[[ 39   8 -42  34 -16  31 -20]
 [ 51  18 -13  53  -2   6  16]] value 39

[[ 18 -16 -53  48]
 [-12 -43  65 -55]
 [-50 -25  40 -49]] value 18

[-11   8  40   4 -52  49  13] value -11

[[ 18  51  51   1]
 [ 37  -4  -4 -29]
 [ 20  -5  -5 -43]] value 18

[ 63 -25  12  21] value 63

[[ 18  23  23  38]
 [ 40 -49 -51   4]
 [ 32   7   7  20]] value 18

[[  9  14 -65  16  35 -38 -10]
 [ 20   5  23 -19 -26   2   0]
 [ 20   1  15 -26  11   0   1]] value 9

[-63  -2   1  23] value -63

[-32 -67 -22 -10 -10] value -32
---
[[ 10 -60 -49 -47  31  26 -18]
 [ -3  15 -15 -21   4 -27 -26]
 [  6  15  16  42 -54  48 -27]]	-26

[[-35  18 -19   5  11  -1]
 [-36 -13  46   2 -64 -10]
 [-36 -13 -19  -1 -70 -19]]	-10

[[ -2 -28  33 -26  34]
 [-57  32  -2   9 -56]
 [-16 -23 -43  52  31]]	-56

[[-59 -10 -18  22  21]
 [ 69  45  31  17  22]
 [ 48  39  40  11  33]]	22

[[ 11  -6  45 -26]
 [ 12   4 -14  55]
 [  6  -5  18  16]]	55

[[-30 -32 -55  14 -62  17  17]
 [ 13 -66 -33  52 -67  61  39]
 [ -3  42  10   4  17  51 -64]]	39

[[ 49 -17 -45  14 -11 -61]
 [-14 -12  -3 -13  -9  15]
 [-36  38  66  -3  54  31]]	15

[[ 38 -17 -37   7  31  38]
 [-37  60 -10 -29  10  -8]
 [-32  58 -19 -25   7 -10]]	-8

[[ 13  33 -24 -14  45]
 [ 17  -5  37 -59  27]
 [  3 -18  19 -28  17]]	27

[[ 14  54 -50  69  33 -23]
 [-20 -33 -21  39   6  14]
 [ -3  -7  -2  -2 -56 -13]]	14
---
[[ 39   2 -40  12 -17 -46  16]
 [-31  36  53  17  27  48 -52]
 [-31  37  53  15  28  48 -53]] Answer: 16

[[-38 -13   9  49  43  40 -20]
 [  8  -6 -39 -32 -11  68  -5]
 [-45   6 -22 -26   5  -3  20]] Answer: -20

[[ -7  48 -17  29]
 [ 24 -15  23  -2]
 [-68 -11 -23 -17]] Answer: 29

[[ 12  22  38  12   7  -7]
 [ 19  11  52  27  18   5]
 [ 16 -46 -39  -4  16  26]] Answer: -7

[[  2  -7   2 -27  33 -11 -32]
 [ 45  26  30   2  13 -53  10]
 [-38 -25 -18  -6 -27  49  -9]] Answer: -32

[[-40  17 -52  25  18  37]
 [ 32   8  23 -18  33 -47]
 [-18 -37   3 -33 -10  22]] Answer: 37
---
 -9    6   -8    0   12   27  -31  -20   24  -14   15  -17   -2
-15    5   14   19   20   46   -4  -28   17    1  -24    4  -14
-12   10    7  -16   -7   36   29  -24   22    3  -20   -8  -14
 10   20   -9   15    1   25    3  -23   28    3  -45   -2  -37
 -3   15   14   22   20   33    1  -24   30   10  -30  -35  -16
  9   18    5   14   19    6  -16  -13   14    5  -33    9   -4
 19   -7   16    4   11  -21    3  -16   30   38   -6   -3    2
  4   -6   15    1  -23   34    9   -7   13    3    1    9   15
 -3   20   17    7    4   60   10  -33   51    1  -22  -28  -39
 -6   14    1   -5    7   21   15  -13   17  -13  -16  -19  -12
-> 1

 13  -16   33   -2   10   -3   23   16  -10  -21  -35  -63    4  -21   16  -12
 -6   25   10   -4    4   26   59  -32   18   -6   -1  -23   16  -27  -12  -33
-39   27  -14    1   35    5   55    1    8  -28   31   -9   -2  -22   14  -14
-15   -1  -12  -29   20  -16   35  -15   -5  -17    3   16   12  -27   -4    5
  1    0   13  -14   -1  -37    9    9   18  -18    9    8   -8  -13   10   -5
-> 13

 28  -12  -29  -16   -2  -14    3  -36  -70
 25   -2  -23  -13   -7  -17   10  -36  -70
-23   10   31    6    4   18   -3   36   67
-22   10   34   -3    7   26   -1   37   65
  7   67  -27   42   -6   -9  -40   17  -10
 -7  -63   19  -45   15    7   42  -25   13
-28   12   22   11    4   24   -5   41   70
-15  -65   11  -43   10    2   35  -17    8
-> 11

  9   14  -18  -17   10  -43   52  -44  -32   -2   49  -26
  1   20   -7   44   26  -11   15    3    4    4  -30  -15
 13    8    5   -5   23   23   47   -9   -8  -19  -27  -56
 19    5   17   42    8    1   25    4   -4   44  -11  -27
 33   12   18   53   10   45  -63   23    3  -15  -33  -13
  6   23    7   19   10  -45   67  -21   -4    0    8  -49
 42   -2   65   27   19   25  -26    4   24   -2  -62  -47
  5    3   -9  -17   27   -4   54  -22  -36  -32   16  -50
-> -9

-33   -6  -25  -32   12   49
-22  -25  -24  -33  -12   47
-17  -33  -22  -32  -18   45
 32    7   24   31  -12  -48
-27  -21  -25  -33   -3   52
-> -25

  1  -21    5  -16   -5    7   -6   -2    8    3   11   12
 30   17  -45  -13  -12  -33  -11   14  -13   37   32   24
 -2  -24    8  -10   16   39   17  -25   34   22   26   23
  6   -1    3    5   10    6   -4  -10   11   -1    2   -2
 17   31  -40  -26  -43  -63  -38   34  -30   45   39   36
-30  -47   51    6  -38  -18   -4  -22   40   -3  -15    6
 14   19  -33  -18  -25  -43  -25   31  -20   29   25   23
-27  -47   57  -57  -10   48  -14  -20   25   18   21   37
-> 57

  3   32   -9   32    4    5    7  -27   -5   -7   -4    4   26    4
 -7  -60    2  -46   -1  -10   -7   39    5   18    0  -11  -37    0
  4   38  -13   36    4    6    8  -31   -6   -7   -3    5   30    5
 -6  -47  -21  -32    2   -7   -2   28   -1   24   -2  -11  -20    9
  0   -3   -1   26   11   -7   12  -21   -4   -7  -14   -6   14    6
  5   37   14   19   -4    7   -1  -17    1  -15    5   10   14   -7
 -6  -55   -5  -20    8  -14    4   19    0   13  -11  -15  -21    7
  2   15   -1   29    7   -1    9  -24   -4  -10   -8   -1   18    4
 -5  -39  -10  -23    2   -7   -1   20    0   14   -3   -9  -17    5
-> -10

-51  -14  -21   -1  -29  -18   20  -15  -17  -21  -10  -24
 54   55  -13    6  -27   -8  -21  -11   57  -13   37  -27
 32  -16   47   -7  -27   40   10   38  -15   57  -16  -21
 36   45  -22   -1  -36  -17  -18  -20   47  -21   29  -31
 25  -17  -25   15   -7  -21   24  -18  -15  -30    1  -16
-44  -27  -24    0  -28  -23   34  -20  -29  -20  -18  -28
-> -24
---
((0, -1, -26, 4, -16, -1), (36, 10, 13, 15, -2, 1), (51, 15, 32, 5, 6, -3))
0
((-16, 35, -25, -51, 33, -35), (-68, 43, -5, -62, 30, -10), (-6, 30, -2, -48, 30, -23))
-16
((-24, -8, 42, 43, -25), (-29, -9, 6, 11, 17), (24, -28, 14, -15, 51))
-24
((55, -62, 9, 7, 6), (-68, 3, -43, -6, -19), (15, 23, -60, 7, 48))
55
((-7, 23, -7, 10, -14), (-68, -16, -6, -35, 11), (-15, -9, 6, -14, 17))
-7
((37, 4, -38, -20, -23, -61, -10), (-6, -22, 1, 9, 7, -24, -25), (15, 7, -31, -6, 8, -41, -10))
37
((55, 7, -4, -4, -17, 0), (21, -39, 7, 14, 32, 26), (-8, 14, 60, 17, 33, 13))
55
((27, -21, 15, 42, -38), (27, -21, 3, -37, -34), (27, -21, 5, 55, -43))
27
---
[[ -3.829  -4.302  -3.111  -1.489  -2.749  -0.033  -1.936]
 [-13.367  12.664 -22.007  -9.326   0.565  -6.962   3.681]] Out: -13.367

[ -14.4   98.0  -57.3  186.9 -125.0  -86.9] Out: -86.9

[[-0.002 -0.026  0.012 -0.011  0.002 -0.015]
 [ 0.194  0.087 -0.221 -0.010 -0.068 -0.153]] Out: -0.153

[ 0.13 -0.05 -0.13  0.09 -0.10  0.01] Out: -0.10

[-0.129 -0.158  0.156 -0.085  0.058 -0.166 -0.006] Out: -0.158

[[ 0.24  0.24 -0.78  1.11 -0.78 -1.16]
 [ 1.62  1.62 -0.01  0.50 -2.22 -0.46]] Out: -1.16

[-0.100  0.157 -0.116  0.146  0.083  0.006  0.065] Out: -0.100

[[ 2.2 -1.8 -1.4  0.4 -0.2 -0.5 -0.6]
 [-0.1 -1.5  1.1  1.5 -0.2  0.0 -0.4]] Out: -1.5

[  86.250 -115.788 -152.838  119.223] Out: -115.788
---
[[46 51 24 40 36 31 23]
 [72 44 88 82  9 36 66]] | 9

[[ 97 140  44 111 139 218]
 [ 21 124 118  83 172 135]
 [116 130  74 117 117 138]] | 117

[97 12 69 28 89 49 48] | 89

[[3 3 5 6 3 3]
 [2 1 8 5 3 5]] | 5

[621 825 422 629  26] | 422

[224  56 176 164] | 56

[128 318 140 968 989 452  30] | 989
